In the data rows, the value 128 means zero.
Each row in the table below has a label, given by one hidden rule.
[ 99 132  83 135 167 163 140 163 134 119 144 163] pf
[137 122 132 116 119 140 110 108  94 114 165 151] lc
[134 134 108 155 111  99  81  91 133 117 108 120] pf
[127 165 169  74 106 152 115 105 120  88 109 149] lc
[182 170 182 115 163 164 172 159 115 116 174 175] lc
[173 131 157  89 140 181 175  93 140 163 142  95] gh
[131 140 128 164 173 180 163 176 172 153 176 153] gh
[ 99  87  88 152 109  79  91 123 145  93  76 107] gh
[ 82  73  84 122 102 117  86 114 116  87  82 116] lc
[125  93 105  87 114 123  97  88 132 106 105  91] lc
[175 182 176  91 123 165 180 137 103 164 177 132] lc
[169 133 143 174 136 142 124 119 183 151 175 182] gh
[138 125 140  73  93 147 126 111  92 100 126 105] lc
[163 180 175 174 183 183 183 183 174 181 181 180] gh
[143 119 145 126  99 111 113 121 142 136 116  99] pf
[117 167 156 154  91 116 119 120 168 150 153 177] pf
[128 124 134 114 118 101 141 165 112 158  90 140] pf
[ 96  90  82 128  85  78 127  89  95  76 104  87] gh
[ 76  78  76  93  90  85  82  81  73  82 100  85] lc
[167 180 168  90 153 149 176  82  98 144 149 121] pf
[116  92 125  76  82 102 136 102  85 118  96  94] lc
[104 120  98 127 113 105 157 131 107 157 102  97] gh
[113 168 122  83 107  76  87 116 130 104  82  77] pf
[178 175 140 173 179 140 157 179 171 123 148 170] gh
[78 96 80 98 86 81 79 82 82 80 79 80] lc
[158 129 135 176 156 151 134 175 177 145 151 125] gh
[ 84 113 134 151 105 148  88 145 145 151 127 124] lc
[102 101 150 145 143 129 168 151 138 170 163 157] pf
[123 158 146 180 177 162 170 173 179 174 178 174] gh
[105 126 106 143 146 134 106 134 151 115 159 128] pf
[134 140 151 175 145 104 121 168 174 175 162 166] gh
[ 87  82  93  94  82  87  87  80 113 113 120  93] lc
[171 145 163 124 158 116 167 141 122 159 160 160] pf
[157 156 160 116 166 163 139 177 141 180 155 136] pf
[176 161 179 146 180 170 177 170 165 169 163 180] pf
[165 169 174 122 165 182 181 174 148 173 174 110] gh
[122 121 110 105  97 128  96 135  99 110 135 133] lc
[ 88  91  74 137  80  94  93  78  75  74  83  84] pf
[157 130 162 103 163 110 142 157 144 157 156 152] pf
[ 74  76  77 128  76  82  74  76  88  93  87  78] lc
[ 73  76  76 158  88  88 102  92  83 134 105 103] pf
[128 118 137 182 140 131 148 154 158 163 124 105] gh
[79 81 78 99 77 93 76 77 93 78 87 90] lc
[168 147 166 140 174 173 151 181 146 176 169 171] pf
[153 172 174  82 169 127 162 126  80 140 107 140] lc
[ 77  80  73  85  74  73  73  74 105  73  73  74] lc
[ 98 122 114 108 111  76  78  79  84  79  75  75] lc
[129 111 113 166 134 144 120 169 106 142 122 155] pf
[146 155 111 113 149 103 146 129 162  83  86 139] gh
[118 105 105 169 145  93 108 140 143 137  93  86] gh
[152 176 149 109 134 100 117 128 134 111  80  96] gh
[111 142 120 145 174 174 104 156 139 152 121 169] pf
[139 116 154 150 162 141 131 155 153 167 157 156] pf
[110 111 121 157 151 118 112 113 159 128 103 146] pf
[111 116  93 141  94  96 109 147 110 133 132 137] lc
[ 81 104  87 167 100 106 100  86 149 147 122  98] gh
[160 151 164  97 152 158 145 152  99 169 113 130] lc
[133 117 133 133 135 124 156 132 128 154 161 135] pf
[116 100  96 111 115  97 140 140 127 122 125 128] pf
[183 179 180 121 181 168 174 169 167 166 183 181] pf
[ 97 153 129 159  78 126 145  98 173 126 145 159] gh
[172 183 177 125 175 134 144 167 176 143 136 114] gh
[159 174 170  86 141 105 163 145 111 122 158 154] lc
[155 128 116  88 108 180 150 115 121 120 150  87] gh
[145 105  95 157 138  83 152 149 180  95 111 129] gh
[144 134 165 117 142 151 169 166 125 131 151 164] lc
[ 93  74  86 101 124 121  94 134  76 156 112 102] lc
[ 87  98  97  87  84  90  75 118  81 132  78  82] lc
[181 181 183 148 182 177 180 182 166 177 180 183] pf
[126 108 139 134 169 169 122 158 147 103 115 134] pf
Here are more rows. What is the label of each one?
[91 93 99 81 73 74 82 75 82 87 81 82] lc
[164 166 141 178 160 166 169 164 169 125 168 169] gh
[107 171 147  82 105  82  77 117 109  91  74  76] pf
[141 135 131 119 157 125 149 143 156 102 118 151] pf
[121 115 115 169 101  89  95 136 170 111 128 111] gh
[161 157 155 163 171 174 164 172 178 172 180 176] gh
[163 141 127 181 172 136 165 180 181 165 167 168] gh
[ 83  83  99 163  92  91 118 101 104 134 128  89] pf
[156 144 159  92 129 135 166  93  86 155 172 123] lc
[149 154 167 139 159 146 105 138 157 174 166 138] pf
[136  99 109 144 116 120 122  97  96 130 101 127] pf
[180 162 171  96 122 132 153 122 126 139 164 167] lc
[ 90  99 104 118  87 115  83  90 111 145  97 122] lc
[108 107 122 168  98 107  93 150 157 160 129 134] pf
[124 110 148 131 103 138 123 144 140 138 134 141] lc
[180 174 178 160 178 176 160 180 180 178 170 165] gh
[120 109  81 107  95  77  92  85 119  75  77 111] pf
[ 89  89  92 170 127 113 116 124  87 105 116 117] pf
[170 143 172 106 122 155 159 128 105 121 171 163] pf
[150 178 153 110 139 119 130 130 163 108  88 101] gh
[ 92 112  90 142 137 154  99 142 129  85 134 112] pf
[101  97 102 136  75  87  85 107 123  90 106 142] pf
[142 137 112 102  96  86 137 104  97  97 131 104] pf
[135 123 126 180  99 137 107 151 163 168 152 109] gh
[106 152  89 179 120 160 154  95 117  77 143 131] gh
[169 148 138 134 155 122 161 103 122  94 137 158] gh
[ 86  84  82 132  93 111 116  76 108 101 119  83] gh
[177 138 158 171 170 179 179 178 164 162 182 179] gh
[ 80 145 124 183 128 130 155 153 124 180 169 148] gh
[ 82 106  91 162 132 150 128 105 114  96 117  99] gh
[151 157 103 130 157  92 135 116 136  76  84 147] gh
[166 114 144  84  89 175 101  99 116 116 133  73] lc
[148 150 163  75 147 161 111 139  89 107  92 145] lc
[100  95  85 129 112 128 111 106 102 128  98 115] lc
[103  88 117 149 116 159  84 133 131 112 140 119] pf
[151 163 180 112 154 153 143 127 135 149 157 150] lc
[ 93 139 123 111  76 108  98  87 152 109 110 157] pf
A new table starts here. Its rows get labels from a new hidden rule, each label after its row.
[102 149 171  87 125 183  75 170 103 119 113 124] TY
[103  90  97 125 120 103 133 178 118 107 113 120] IR
[137 158  96 159 197 110 154 128 214 207 130 173] ND
[146 168  96 179 103 115 163 151 103 164 142 137] ZE
[154 158 166 141 150 121 127 131 161 162 152 159] ND
[182 157  96 166 161 124 142 131 103 152 141 146] ZE
[103 151  98 146 145 140 138 161 103 149 160 132] ZE
[103  91  96  87 113 103  76  88 114 112 111 111] CW
[102  91  97  86 116 103  75  88 120  77 112 110] CW
[171 152 153 132 134 143 141 158 102 140 169 121] ZE
[154 154 149 164 156 120 144 138 103  77 146 149] ZE
[102 150 155 128 137 135 145 141 103 139 113 146] ZE
[103  91  96 140 103 169 146  89 138 137 112 138] JA
[155 157  97 134 147 129 129 137 144 144 112 118] ND
[152 157  98 148 103 118 129 132 195 170 142 136] ND
[146 146  97 130 103 145 142 165 103 137 111  65] ZE
[158 161 150 167 103 117 153 137 157  78 152 145] IR
[103 154 161 131 125 165 153 163 103 128 112 126] JA
[102  91  96 128 122 214  75 170 131 124 113 127] TY
[154 150  95 146 151 127 140 132 146 161 113 108] ND
[102  92 155  88 116 103  76  89 119  78 113 106] CW
[102  91  97  88 103 103  76  89 125 113 112 117] CW
[162 153 145 147 103 132 144 145 103 131 164 114] ZE
[102 165 164 142 103 129 126 129 145 159 158 124] CW
[147 185  98 166 102 109 138 117 103 169 134 132] ZE
[150 154  96 146 141 126 139 148 144  78 151 136] ND
[156 164 178 143 103 116 144 140 103 184 143 136] ZE
[169 149  97 143 143 137 135 145 103 121 161 118] JA
[153 155  96 154 103 107 130 128 103 196 141 150] ZE
[167 167  97 165 158 116 149 135 186 158 148 140] ND
[103  91  96 132 131 155 138 164 127 148 112 125] JA
[103  91  97  87 116 103  76  88 118 111 113 111] CW
[146 154 164 155 152 126 143 142 103 147 145 122] ZE
[102 149 146 124 125 102 124 168 102 119 114 130] ZE
[146 156 151 150 146 141 147 150 152 141 113 138] ND
[103 140 162 128 103 102 154 142 142 127 112 117] IR
[103  91  97  86 127 176 138 178 103 131 113 114] JA
[170 175  96 175 186 114 124 128 171 165 138 169] ND
[102  91 170  88 103 103  77  89 117 122 112 109] CW
[153 162 147 199 102 109 149 118 250 180 135 155] ND
[152 138  97 131 127 103 146 146 130 131 113 131] IR
[153 149 152 185 103 110 135 128 103 206 135 139] ZE
[103  91 159  87 103 202 114  89 123 127 113 113] TY
[173  91 163 122 130 145 145 155 103  78 179 137] ZE
[159 150  98 156 164 116 133 128 180 160 147 134] ND
[102  90  96 124 125 103 131  89 122 119 112 115] IR
[103  91  96  87 113 103  76  89 103  78 112 109] TY
[162  91  96 146 142 151 127 143 103 130 113 112] JA
[172 148  97 166 196 110 156 134 249 178 135 159] ND
[155 158  98 139 103 116 157 128 175 184 142 135] ND
[103  92  97  88 102 180 140  89 128 131 112 120] JA
[103  91  96  87 103 103 139  89 103 106 112 101] ZE
[161 158 167 142 103 137 145 145 147 138 163 109] IR
[102 151 135 154 102 145 142 144 138 134 112 119] ZE
[103 176 168 135 132 147 129  88 134 130 176 119] TY
[163  92 155 129 130 187 137 138 135 134 112 121] JA
[161 167 158 161 103 113 155 126 175 162 147 159] ND
[103  91 163 131 103 171 142  90 139 130 113 115] JA
[148 159  97 203 255 104 160 129 103 196 131 186] ZE
[103  91 150  87 103 103  75  89 123 118 113 125] CW
[103  91 154  87 102 104  76  88 114 118 113 110] CW
[102 151 167 137 136 147 124 149 133  77 113 113] TY
[161 162 163 134 139 162 138 142 103 153 163 141] JA
[102  90 169  87 117 103  75 179 119  78 112 110] CW
[167 155  98 141 103 119 132 149 169  78 146 134] ND
[103 151 170 136 146 103 147 149 103  78 167 151] ZE
[102 163  97 125 137 104 136 153 102 126 166 119] ZE
[102  92 165  87 115 103 118  89 103 119 113  96] ZE
[102  91  98 119 103 103  76  89 129 131 113 126] CW
[164 150  98 136 141 143 141 140 102  78 112 161] ZE
[161 170  96 167 160 127 136 139 174 154 157 147] ND
[140 176  97 190 217 114 145 120 177 181 140 167] ND
[103  91  95  87 119 102 127  89 103 120 112 122] IR
[101  91 147 128 102 218 140 159 103 121 111 116] JA
[102  91 148  87 127 162 147 148 133 138 112 112] JA
[150 146 162 154 142 143 144 148 103  78 169 124] ZE
[103  90 159  87 103 103  76  89 118 110 113 114] CW
The hidden rule looks at only part of the columns. Which column or columns, counting from 0, in order?
5 6 8
Which label does each new row get?
[102  91  97  87 120 103 138 167 103 118 112 107] >> ZE
[166 149  96 131 103 137 163 151 136  79 113 150] >> ZE
[102  91  96  87 103 103  76  88 127 127 113 102] >> CW
[104  92  96  87 103 102  76 197 119 116 112 112] >> CW
[102  91 164  87 102 103  76  90 109  96 112 112] >> CW
[174 148  97 160 142 119 154 140 169 153 143 160] >> ND
[102  91  96  88 123 102 132 179 122  78 112 122] >> IR
[152 159  96 137 155 123 136 144 150 163 152 138] >> ND
[104 145 147  87 103 103 138  88 128 129 113 119] >> IR
[149 154  97 157 166 113 134 129 103 151 146 130] >> ZE
[159 155  97 163 179 122 135 140 169 147 164 141] >> ND
[102  90 160  87 102 103  76  88 121 115 113  98] >> CW
[156 154  96 136 149 134 143 160 103 135 113 133] >> ZE
[157 164  98 157 172 116 156 133 103 150 135 141] >> ZE
[149 152 152 244 255 106 166 115 255  78 128 197] >> ND
[141 163  97 157 103 120 140 134 103 143 149 149] >> ZE
[102  91 170  87 103 103  75  88 111 117 112 115] >> CW
[164 158 157 166 103 114 126 134 174 161 144 137] >> ND
[103  90  98  86 109 103  77  89 112 108 112 105] >> CW
[102  91 161  88 120 102  75  88 123  77 112 113] >> CW
[102  90  97 124 118 103 125  89 126  79 113 113] >> ND
[103  91  97 130 128 103 131 145 128 130 113 129] >> IR
[103  91 164  88 120 255  76 168 121 119 112 125] >> TY
[102  92 153  87 103 103  74  88 118 111 113 111] >> CW
[169 147 156 144 142 148 137 152 128 133 112 142] >> JA
[102  91 159  87 119 103  76  90 103 109 111 124] >> TY
[102  92 151 127 137 151 134 141 139  78 169 121] >> TY
[102  90  97  86 103 151 130  88 127  77 112 131] >> JA
[103  91 159 136 126 154 122  89 103  77 113 118] >> JA
[155 152 160 163 183 111 136 129 103 208 141 164] >> ZE
[103  91 164 123 128 103 126 173 126 132 111 113] >> ND
[151 168  96 156 249 107 144 133 103  78 135 147] >> ZE
[157 141 164  87 103 130 130 143 138 149 160 126] >> ND
[102  90 164  88 103 240 134  89 103 120 112 114] >> JA
[101 142  97 140 103 156 144 140 148 152 112 136] >> TY
[102  91 178  87 103 103 130 177 126 123 112 119] >> IR
